(in the rows, 128 means zero)
Each path below is one point turned by a fixed rotation once a step. After each direction that follows a path, write how fast that rotation turns it, in degrees a step (0 if it stays still).
Each turn is a multiple of 5 degrees from 10 to 175, or 0.
Each row of a path follows its step; steps can be skipped.
path 1
step 1: [135 137 125 123 122 123 120 140 136 134 121 124 129 115 136 135 143 119
 137 128 135 125 126 131 138 132 117 126 131 130 130 121 132 128 112 136
 136 129 125 130 133 125 123 130 120 124 116 135 127 109 123]
step 10: [132 133 132 134 136 128 138 137 137 136 133 140 122 130 121 117 129 125
 122 146 134 130 141 124 126 128 120 144 135 122 130 116 127 131 130 138
 126 134 121 140 119 135 122 132 125 128 135 129 119 115 135]
step 13: [130 129 132 128 145 118 118 139 127 126 127 127 142 138 139 134 131 133
 143 133 136 133 123 134 141 129 129 117 136 128 131 126 134 132 131 130
 124 130 119 140 131 128 127 135 137 144 115 134 121 130 132]
step 18: [132 129 130 120 138 121 125 140 139 130 140 132 125 135 110 131 137 127
 133 138 123 131 130 146 131 132 121 137 123 125 121 115 137 126 129 133
 119 132 127 126 132 130 116 135 127 121 132 134 116 117 121]
step 22: [146 123 115 129 129 124 132 128 121 129 125 131 127 137 127 124 125 133
 118 134 138 128 123 121 132 125 143 128 126 134 136 122 123 136 138 141
 119 131 138 134 118 132 118 133 141 124 139 140 122 132 128]
step 25: [126 129 122 121 137 123 134 126 134 146 140 121 123 124 121 124 120 123
 150 131 127 135 131 129 130 123 140 115 124 126 128 127 125 131 129 128
 130 135 108 138 133 129 122 133 130 126 128 129 134 127 141]
step 26: [134 134 121 119 137 116 130 143 131 132 134 131 131 120 124 129 146 118
 133 139 130 134 127 144 133 131 135 121 137 123 129 119 132 127 121 144
 129 130 138 122 127 140 129 121 118 119 130 125 132 127 126]
[131 129 131 126 130 130 127 127 126 126 129 125 126 134 125 127 126 133
 129 127 128 127 128 132 129 129 133 127 129 134 127 127 127 125 128 124
 127 128 127 126 128 128 127 128 127 128 127 132 128 127 128] => 160
[128 130 130 128 129 128 129 126 130 128 130 128 128 126 123 129 129 127
 127 135 127 128 129 121 128 128 128 128 128 131 127 130 124 131 128 126
 122 128 125 129 127 124 128 130 132 130 128 129 128 130 131] => 145
[130 127 129 130 126 131 126 132 130 128 124 127 128 128 128 130 130 130
 129 124 132 127 130 125 131 127 126 127 131 129 124 130 123 125 129 128
 131 128 127 129 132 124 128 129 126 131 124 126 129 128 130] => 95
[127 127 126 129 125 125 127 130 129 124 127 128 126 130 126 133 125 128
 129 131 131 122 126 130 129 126 126 130 127 127 131 125 130 130 129 127
 129 127 129 124 131 127 129 133 129 129 129 132 131 131 128] => 70
path 2
step 4: [117 124 130 117 131 107 131 113 126 106 132 127 115 123 129 123 129 120
 121 116 125 135 134 135 133 139 127 124 128 127 131 123 123 125 132 114
 134 125 134 130 125 122 121 118 142 117 136 142 136 125 128]
step 8: [124 134 127 128 122 127 130 114 133 121 134 120 108 127 138 127 118 124
 119 129 135 147 121 127 133 131 140 126 132 133 124 126 131 135 113 124
 119 126 143 121 137 132 121 139 124 138 117 138 118 144 132]
step 11: [126 134 141 126 133 132 140 122 120 121 134 114 121 124 128 129 115 124
 118 117 133 131 125 126 123 142 131 125 116 131 125 123 137 135 127 118
 117 147 151 130 138 126 120 129 139 124 129 131 131 133 116]
step 13: [125 126 130 124 135 119 128 117 139 120 117 126 123 122 122 131 115 131
 124 120 108 127 128 135 128 123 136 118 135 130 116 135 108 129 112 137
 117 135 140 127 131 118 120 127 123 125 128 136 143 137 133]
step 16: [127 125 119 128 133 126 136 135 120 119 130 121 116 119 121 119 117 121
 123 105 108 130 124 140 119 133 136 116 121 137 122 135 126 133 118 128
 125 128 116 120 140 122 131 122 136 134 136 128 140 128 128]
step 27: [128 135 139 120 126 130 127 116 135 124 135 128 119 121 126 123 125 120
 113 113 130 131 118 117 125 123 130 135 119 122 112 134 137 134 129 117
 119 139 151 124 142 131 125 126 135 124 128 139 140 135 134]
step 29: [130 131 131 129 141 112 141 130 139 117 125 112 121 115 129 136 123 132
 127 124 119 134 124 139 126 134 138 126 137 137 116 120 118 129 120 134
 115 136 134 128 134 126 110 119 128 130 136 141 126 133 124]
[131 128 130 131 128 126 128 130 130 128 130 127 127 131 128 130 131 134
 123 129 126 126 128 131 130 130 130 128 124 126 131 130 129 125 131 126
 131 126 127 126 127 127 125 127 124 125 129 130 127 130 127] => 130
[128 124 127 128 129 128 128 123 127 125 128 130 127 128 128 128 130 126
 129 128 132 127 130 130 129 129 130 132 129 127 128 127 129 130 130 124
 137 126 127 131 130 129 125 128 128 134 127 129 128 127 132] => 20
[130 133 129 127 133 130 127 128 129 131 128 129 128 124 126 129 128 129
 130 128 132 130 127 128 126 131 128 127 129 131 126 125 134 131 127 132
 131 125 129 129 128 130 125 128 127 124 127 129 126 131 125] => 120
[127 126 128 129 130 131 131 130 132 128 128 128 128 127 127 132 126 126
 128 126 129 125 126 128 129 129 132 134 130 126 125 127 129 128 132 129
 124 129 126 132 130 125 129 127 126 125 129 125 134 131 128] => 25
[128 130 125 129 126 128 128 124 132 125 126 131 125 129 129 135 128 127
 128 129 128 133 131 129 129 129 128 128 131 130 127 128 125 124 126 129
 130 130 126 128 123 129 132 129 124 128 124 127 127 130 127] => 65
path 3
step 1: [128 121 129 139 136 116 127 113 128 122 130 119 126 140 112 117 118 118
 120 124 121 120 131 136 123 124 122 136 133 131 140 135 125 130 122 128
 128 124 136 140 123 127 124 131 127 118 113 108 128 123 123]
step 2: [120 130 119 138 138 120 140 134 123 123 122 130 125 141 130 123 122 117
 115 114 134 121 135 132 129 125 117 130 137 127 137 132 132 131 127 129
 121 129 135 133 142 123 128 142 128 129 115 125 134 111 113]
step 12: [133 122 129 123 131 119 121 118 113 128 119 115 124 147 120 135 127 128
 116 126 117 128 124 131 131 133 134 136 135 118 139 132 134 128 127 118
 126 122 132 134 121 140 142 130 129 125 126 115 116 119 116]
step 17: [115 121 125 131 136 145 119 135 120 127 132 113 120 140 129 125 118 133
 129 128 131 133 127 135 137 138 133 125 134 121 138 142 139 135 133 107
 135 124 127 125 129 130 137 124 123 124 134 134 123 120 114]
step 22: [121 130 133 137 121 134 130 130 132 128 125 129 121 141 130 123 114 125
 114 112 124 141 141 127 135 138 132 126 137 119 125 145 126 126 137 120
 145 124 134 132 142 130 138 134 123 138 124 125 136 126 120]
step 27: [122 127 134 134 121 121 138 137 123 125 120 135 112 128 122 116 121 115
 116 121 137 116 130 115 135 133 125 123 130 131 133 139 121 136 126 116
 140 133 126 125 122 138 134 138 114 129 120 133 129 121 119]
step 31: [128 117 126 136 142 115 129 120 122 125 134 113 112 135 124 132 116 116
 133 115 121 122 128 133 117 135 132 126 130 128 124 140 137 137 119 119
 121 141 130 130 132 133 133 118 132 129 129 117 134 116 124]
[128 126 128 130 129 128 128 130 129 127 127 131 125 127 130 122 126 133
 130 128 127 126 127 131 131 129 123 127 128 126 129 128 130 128 126 128
 127 126 125 128 123 130 126 127 129 124 124 130 128 132 126] => 40
[129 126 128 128 127 124 132 130 126 129 127 130 128 130 132 130 130 125
 128 127 125 128 126 126 128 124 127 129 127 130 125 130 128 128 126 125
 127 129 124 132 126 134 131 126 126 127 132 129 126 130 131] => 90
[129 129 129 126 124 124 130 134 128 127 128 131 127 130 128 130 126 128
 129 128 130 129 129 132 131 132 131 126 128 131 127 129 124 129 125 132
 129 125 131 129 128 126 127 126 123 128 129 132 130 129 125] => 60
[131 125 129 130 129 125 130 132 129 125 126 126 126 127 130 127 129 128
 130 130 130 126 129 130 126 125 127 128 126 130 129 128 126 124 126 132
 128 132 125 126 130 130 126 132 127 130 125 124 131 123 128] => 60
[128 129 130 130 129 126 123 124 131 125 130 130 129 128 129 127 125 128
 129 130 129 128 127 130 121 129 128 128 124 128 124 131 126 129 125 128
 125 128 130 131 127 129 125 130 127 124 130 129 129 127 131] => 145
[130 129 129 129 128 129 126 127 134 127 125 130 129 126 127 131 129 127
 127 129 121 130 132 127 128 128 126 132 127 127 128 130 127 126 127 131
 131 125 128 127 126 128 131 128 124 128 127 123 127 131 124] => 100
path 4
step 4: [129 111 134 129 140 132 118 134 125 114 148 134 139 134 124 130 123 132
 108 129 129 128 122 128 110 137 129 139 130 124 129 123 135 119 126 129
 131 128 141 127 139 111 123 133 121 133 135 132 134 134 127]
step 5: [116 135 124 111 133 130 131 124 132 122 117 122 116 122 133 131 139 125
 135 150 123 128 126 122 134 137 124 155 124 128 126 126 133 126 117 123
 137 129 122 128 128 133 124 115 129 138 121 126 130 135 139]
step 6: [125 130 125 135 121 124 139 124 136 133 141 155 127 123 124 120 127 130
 115 134 131 127 125 125 126 135 125 137 132 129 127 122 131 140 131 135
 141 129 131 124 138 113 135 139 117 131 140 143 126 120 118]
step 9: [128 123 120 111 116 126 127 119 134 121 127 129 122 124 140 121 128 124
 133 128 121 133 126 118 133 131 121 147 127 122 126 121 129 117 144 120
 128 134 129 121 124 135 119 124 105 141 130 136 117 133 126]
step 11: [133 124 125 120 140 132 126 129 129 126 142 116 116 132 135 125 124 137
 131 121 128 143 123 122 136 120 122 144 122 125 130 130 132 133 127 122
 136 132 132 131 143 137 118 136 130 149 142 135 127 132 144]
step 19: [144 146 122 128 123 143 131 129 131 138 142 133 138 127 124 132 123 115
 121 124 125 131 139 127 134 120 124 125 115 122 134 132 128 136 127 112
 132 112 132 114 125 133 137 127 125 134 132 139 130 137 126]
step 27: [139 103 118 136 137 131 131 133 123 119 124 123 130 128 121 143 127 131
 112 122 123 133 137 130 116 134 129 121 125 115 129 130 116 129 127 136
 129 112 128 120 136 118 125 128 126 119 123 138 143 129 131]
[126 128 122 127 133 131 128 129 127 130 131 128 127 124 129 129 129 130
 127 130 127 130 124 126 129 131 131 130 129 125 126 131 128 130 128 126
 125 127 128 128 128 130 126 130 129 126 124 123 125 125 131] => 110
[129 124 125 127 129 126 127 129 126 126 128 128 126 129 125 127 126 125
 131 128 130 132 124 130 128 129 130 126 127 126 129 124 127 123 128 133
 126 127 128 123 127 127 127 124 128 133 128 125 127 129 128] => 60
[128 124 126 128 130 127 125 127 128 127 128 130 127 129 130 127 129 128
 134 128 131 127 132 128 133 125 127 133 130 128 129 132 131 127 129 127
 126 127 129 130 123 129 131 126 127 130 132 127 125 131 132] => 170
[129 130 128 133 128 128 128 129 122 123 126 131 129 125 130 127 129 127
 126 128 130 128 123 124 132 128 130 127 129 130 128 127 128 128 127 128
 127 136 129 130 128 125 131 126 129 127 129 128 128 129 128] => 175
[128 129 124 130 125 126 129 128 130 127 129 125 129 122 129 128 128 132
 127 130 129 131 125 128 126 126 126 127 127 132 125 129 131 128 130 127
 126 124 122 129 127 127 129 128 131 132 132 132 127 128 129] => 130
[128 130 130 128 129 128 132 122 131 127 127 132 128 128 126 128 128 129
 133 124 129 130 126 128 126 129 133 124 131 128 133 131 128 129 128 126
 129 129 125 128 131 127 127 130 129 129 133 126 127 129 128] => 95
